0: [-0.23  2.24 -0.29 -0.26 -0.43  2.14 -1.54 -0.24]
1: [-0.27  1.1  -0.39  0.02 -0.56  1.33  0.07 -0.14]
2: [-0.42  0.33  0.16  0.15  0.23 -0.2   0.06 -0.09]
3: [ 0.97  2.62 -0.05 -0.11  0.05  2.36 -0.75 -0.29]
4: [ 1.32  0.84 -0.22 -0.47 -0.54  0.99 -0.66 -0.05]
5: [1.56 2.74 0.61 0.43 0.99 2.61 0.96 0.81]
6: [-1.16 -1.13 -0.86 -1.   -0.77 -0.8  -0.87 -0.34]
7: [ 0.48  1.71  0.12 -0.39 -0.64  1.6   0.04 -0.08]
8: [-1.07 -1.87 -0.44 -0.5  -0.64 -1.24 -0.89 -0.68]
9: [-1.08 -1.09  0.06 -0.01  0.17 -0.92 -0.3   0.07]
10: [-1.62 -1.57 -0.91 -0.88 -0.52 -1.9  -1.04 -0.87]
11: [-0.45 -1.13 -0.41 -0.26 -0.24 -1.28 -0.94 -0.45]
12: [-0.72 -1.14  0.06  0.09 -0.17 -1.29 -0.8   0.16]
13: [-1.5  -2.33 -1.07 -1.03 -0.88 -1.89 -1.43 -0.64]
14: [ 0.35  0.4  -0.87 -0.73 -0.95  0.86 -1.3  -0.83]
15: [-1.   -1.28 -0.12 -0.37 -0.09 -1.32 -0.92 -0.02]

[ 0.48 -0.21  2.95  0.04  2.95 -0.24 -0.28  0.4 ] --> 2
[1.25 1.84 0.55 0.64 0.59 2.41 2.29 0.73] --> 5
[ 0.09  0.31 -0.63 -0.82 -0.74  0.36 -0.26 -0.41] --> 14
[-0.44 -1.17 -0.32 -0.23 -0.17 -1.1  -0.82 -0.3 ] --> 11
[ 2.77  0.39 -0.66 -0.17 -0.54  0.63 -1.17 -0.55] --> 4
[ 2.67  1.19 -0.01 -0.41  0.03  1.37 -0.62 -0.14] --> 4
[ 0.58 -0.08  0.83  1.08  0.9  -0.21  0.43  0.72] --> 2
[-1.17 -1.33 -0.77 -0.38 -0.42 -0.87  1.85 -0.33] --> 9
[0.6  2.03 0.6  1.12 0.96 2.01 3.76 0.76] --> 5
[-1.23 -1.65 -0.64 -0.87 -0.39 -1.37  2.49 -0.69] --> 9
[-0.24 -0.25  0.33  2.89 -0.08 -0.47  0.24  0.08] --> 2
[0.04 0.56 0.58 0.91 0.62 0.39 2.09 0.55] --> 2
[ 2.86  0.56  0.14  0.22  0.3   0.42 -0.1   0.56] --> 4
[0.84 1.53 0.51 0.71 0.57 1.88 2.41 0.6 ] --> 5
